In the data rows, the value 128 means zero.
Each pair is two rows. How far apart are they, by a hidden measure? 0 means very close, and 20 very far. Two or three weighted sums of its numbers give each row a place; it is the straight-line distance between the places.
[ 87 122 161 102 179 139 126  93 114 136]
[ 97 122 156 137 116 146 152 134 123 148] -> 7
[115 137 112 113 141 118 137 136  88 144]
[120 171 172 167 130 130 100 128 141 127] -> 12
[139 114 107 124 132 145 127 136 158 114]
[115 152 127 108  95 118 131 161 122 144] -> 2
[158 158 118 116 149 107 179 119 137 113]
[118 133 104 125 138 127 107 128 121 131] -> 7
[108 111 112 156 116 144 135 115 139 117]
[122 141 113 153 110 108 118 180 154 139] -> 3
[147 126 157 123 117 143 136 112 156  96]
[144 138 105 179 155 165 112 118 147 108] -> 11
[101 134 192 102  99 121 119 103  87 125]
[147 106 136 124 194 122 141 129 145 119] -> 3
[146 124 123 122 148 149 131 139 130 146]
[149 140 143 118 136 111 144 149  97 162] -> 2
[145 134 121 115 181 122 106 132 129 136]
[146 139  95 112 154 122 116 116 142  69] -> 10
[112 159 164 108  90  93  88 121 134 145]
[123 126 154 120  92 139 126 120 101 137] -> 9
[131 174 120 123 140 124 118 123 151 163]
[114 125 127 150 111 172 126 110  95 110] -> 5
[142 108  88 121 151 116 161 143  91 118]
[104 107 132 137 106  83 124 121 135 151] -> 12
[126 136 113  85 148 119 115 126  99 122]
[153 136 138 151 116 126 139 155 146 171] -> 9
[109  95 135 143 112 169 106 150 124 122]
[134 149 166 101 129 115 115 118 130 142] -> 10
[125 128 112 170  83 115 131 156 124 103]
[103 119 132 146 145 158 127  92 146 113] -> 7
[ 98 140 149 135 104 117 102 140 136 145]
[107 136  90 151 135  85 146 103 132 126] -> 6
[135 113 129 118 128 128 107 107 106 151]
[124 126 141 126 133 129 115 141 127 143] -> 4
[144 122  86 169 164 124 115 130 114 104]
[121 130  74 130 152 153 174 133  93 104] -> 3
[102 105 152 118 139 145 115 133 117 174]
[112 132 112 139 143 138 149 142 108 144] -> 7
[155 122 131 122 137 134 100 122 137 127]
[123  96 112 111 160 157  88 119 130 125] -> 4
[125 135 139  99 135 143 157 156 130 147]
[112 170 155 130  44 105 143 172 144  85] -> 11
[ 89 135 155 105 115  95 105  95 138 145]
[123 169  97 159 188 143 133 191 137 111] -> 14
[135 103 118  80 152 114  79 129 120 129]
[131 112  90 113 149 108 135 119 146 121] -> 5
[ 93 104  80 123  19  79 105 140  85 116]
[155 149 119 133 111  91 119 144 117 142] -> 9
[130 157  90 151  98 126 150 135 133 100]
[117 158 127 132 116 103  94 125 124 152] -> 5
[102 108 221 125 156 139 156  91  80 144]
[132 139 106 119 127 105 113 144 151 121] -> 13
[156 138 120 129 153 126 200 132 143 104]
[121 126 158 124 114 142 135 139 109 140] -> 8
[142 155 126 123 117 124 129 104 112 107]
[152 143 124 147 140 107 122 109 154 110] -> 4
[137 114 108 117 143 135 142 125  89  98]
[152 114 150 140 145 110 151 147 120 116] -> 4
[122 120  96 135 113 121 144 150 111 114]
[121 141 160 108 125 121 127 120 122 140] -> 6
[168  83  88 132 156 145 153 114 126  31]
[116 164 137 124  85 113 132 139 116 145] -> 9
[119 161 123 118 120 159 119 125 133 147]
[133 107 158 119 117 128 151 122 103 118] -> 4
[127 190 143 123 128 124 142 128 110 172]
[166 142 137 158 113 157 159 171 130 116] -> 7
[132 138  50 139 161 113 112 130 127 145]
[131 160 139 108 169 123 120 133 135 150] -> 6
[100  74 170  76 116  83 125 110 111 118]
[146 136 172 100 174  98 121 126 117 141] -> 11
[133 113 103  85 161 141 143 149  77 131]
[123 148 136 174  81 137 139 151 116 153] -> 9
[119 131 112 121 109 114 132 144 108 105]
[113 154 147 120 145 163 122 109 143 160] -> 5
[116 111 163 127 128 160 132 120  81 122]
[157 123  90 152 133 145 171 145 106  66] -> 8
[117 167  85 138 113 123 158 141 102 104]
[136  92 119 132 136 122 121 107 144 104] -> 10
[148 136 128 130 104 111  79 118 144 112]
[138  91  88 147 126  97 143 147 128 119] -> 10
[164 147 132 170 136 130 122 132 170 123]
[118 162 163 128 107 146 131 120 121 174] -> 6
[132 170 138  97 140  92  86 106 135 154]
[104 146  93 100 142  92 145 152 141 139] -> 6
[119 142  98 127 119 134 123 139 113 135]
[152 133 110 146  97 114 153 132 125 133] -> 2
[145 120 147  92  93 107 127 142 149 123]
[142  93 133 120 114 128 109 154 140 150] -> 9
[115 160 147 108 128 145 106  73 139 167]
[151 128 136 168 108 124 133 136 109 115] -> 7
[ 79  86 149 144  93 153  92 102 136 136]
[144 119 153 112 178 121 136 122 150 123] -> 10
[100 128 142 116 169 151 159 115  96 163]
[105 125 130 115 172 139 145 128 141 149] -> 6
[110 116 120 160 118 136 113 133 146 107]
[171 112 141 133 122  93 166 125 152 106] -> 8
[126 133 135 117 138 120 132 138 100 172]
[144 114 128 153 129 146 128 148 125 131] -> 2
[142 140 130 109 130  86 125 128 132 138]
[112 182 180 167  89 133 167 164 108 118] -> 12
[116 112 140 127 152 118 115 118 126 128]
[ 92 134 151 142 140 139  92 103 103 174] -> 7
[126 125 136 103 129  87 130 135 124 145]
[123 133 105  99 135 115 103 123 113 147] -> 4
[102 129 117 114 117 121 140 140 114 110]
[145  63 121 137 128 129 109 155 162  40] -> 9
[145  96 116 146 153 192 163 112 112 106]
[102 133 152 147 137 134 149 137 129 146] -> 11
[123 128 116 146 139 157 102 147 180 118]
[108 120 128 125 136 169 116 120 108 119] -> 5
[132 135 122 129 122 154 165 113 134  99]
[117 138  83 129 116  80 134 122 102 124] -> 4
[114 140 134 120 137 140 108 137 196 151]
[ 81  98 128 157 135 149 128 109 115 126] -> 11
[112 141 164 118 119 139 115 100  94 165]
[104  89 114 145 109 134 178  98 108 103] -> 2
[114 128 152 139  83 148 126 152 141 156]
[142 110 111  83 146 129 109 124  86 127] -> 9
[158 105 132 150 120 108  90  93 164 128]
[133 116 154 107 110  53 128 134 134 136] -> 4
[129 152 103 122 115  94 143 110 109 114]
[169 113 122 174  74 114 140 114 131 107] -> 7
[153 145  95 170 124 102 157 255 135 128]
[128  87 140 127 133 154 104 127 119 128] -> 6
[135 121 108 102 168 125 129 116 127 118]
[150 125  95 149 131 133 145 124 152 117] -> 3
[122  92 105 120 129  67 118  82 123 129]
[143 135 144 116 123  96 117 116 115 156] -> 6
[149 101 141 105 120 162 122 109 133 111]
[124 133 134 112 183 116 113 148 169 138] -> 10
[104 113 125 141 129 139  81  97 101 135]
[164 118 137 123 122  91 136 126 144 138] -> 9
[172 113 113 140 128 127 182 142  77 112]
[145 130 131 132 109 125 123 146 154 137] -> 11
[106 105  85 120 120 107 150 130 124 120]
[148 101 104  95 165 137 144 121  93 137] -> 9
[149 139  75 154 145 139  93 119  87 121]
[154 125 107 112 142 118  89 113  91 184] -> 9
[165  69 143 155 155 159 172 157 114 122]
[136 158 134 133 124 142 133 152 140 135] -> 11
[180 130 113 132 133  82 127 129 138 126]
[131 115 159  98  68  77  98 143 118 129] -> 9
[143 142 129 144 117 158 177 141 133 110]
[162 146 127 156 108 127  97 130 142 152] -> 3
[144 109 163 130  89 127  87 111 133 122]
[142 109  76 115 123 150 177 125 139  94] -> 5
[122 120 136 125 141 134  80 140 157 111]
[160 127  95 145 149 120 137 123  87 120] -> 14
[101 117 114 114 130 127 150 146  98 111]
[168 154  90 121 125  76 128 113 103 124] -> 10
[109 126 120  99 126 112 136  90 141 133]
[149 100 166 138 105 119 125 150 115 104] -> 6
[147  98 119 143 162 114  40 121 182  67]
[130 130 120 153 130 137 108 143 153 103] -> 9
[156 164 134 139 123 119 132 103 147 114]
[131 112 147 116 120 132 130 124 141 127] -> 11
[108 121 143  51 116  96  75 127 140 169]
[110 128 111 148 118 129 139 112  94 146] -> 18
[133 111  90 150 143 158 156 114 135 107]
[ 90 138 162  92 112 122 107 137 135 143] -> 10
[117  80 140 148  80 157 116 161 180 124]
[ 83 101 145 106 131  99 109 115 129 144] -> 9
[135 114 122 105 136 166 113  74  96 112]
[112 128 133 124 109 147  84 112 130 162] -> 8
[128 109 135 125 167 142 145 103 121 141]
[147 109 138 120 178 142 104 143 143 141] -> 5
[ 84 123 143 115 128 129  69  88 113 136]
[ 90 139 138  69 162 136 110 154 126 122] -> 5
[120  95 126 136 153 136 173 126 176 111]
[144 102 125 120 120 164 111 132 127  90] -> 10
[133 136 143 129 137 131 131 136 116 124]
[106 134 118 103 121 125 117  82 130 180] -> 5
[136 129 118 130 130 146 123 119  96 110]
[112 105 120 118 101  94 123 123 106 140] -> 10
[123 169 122 108 156  95 141 117 149 149]
[149 108 159 141 169 121 144 156 140 101] -> 4
[152 175 150 131 138 123 143 127 151 173]
[101  90 115 113 127 138 148 112  86 111] -> 6
[110 145 120  91 157 142 128 173 150 131]
[122 109  93 154 136 105 183  99 133  97] -> 7
[128 152 143 108 112 112 112 118 115 198]
[130 108 113 134 144 139 109 141 121 123] -> 2
[181 164 118 130 137 160  90  69 133 155]
[144 140 125 108 116  94 103 122 139 110] -> 11
[152  90 132 133 163 140 137 146 135  87]
[ 99 119 157  82 141  86 105 105  92 168] -> 7
[146  86 123 163 155 136 167 150 156 119]
[166 167 133 119 146 134 153 141  78 140] -> 13
[ 94 112 134 144  87 209 140 122  83 110]
[ 98 116 113 135 103 156 153 145 130 113] -> 6
[121  75 142 123 155 157 121 160 140 149]
[114 124 164 133 105 123 113 105  99 118] -> 13
[129 108 139 158 133 140 149 126 159 106]
[110 154 101 109  94 104 192 132 108 132] -> 5
[ 72  82 117 129 138 164 146 107 115  81]
[142 136 158  87 148 142 140 123 157 130] -> 11
[144 141  97  98 146 114 148 138 104 121]
[127 118 129 101 123 135 139 110  95 123] -> 3
[131 179 131 149 117 104  88 133 162 154]
[119 132 118 116 132 161 154 139 130 102] -> 6
[148 135  94 157 143 112 142 183 150  76]
[146 151 142 119 148 127 132 180 105 119] -> 5
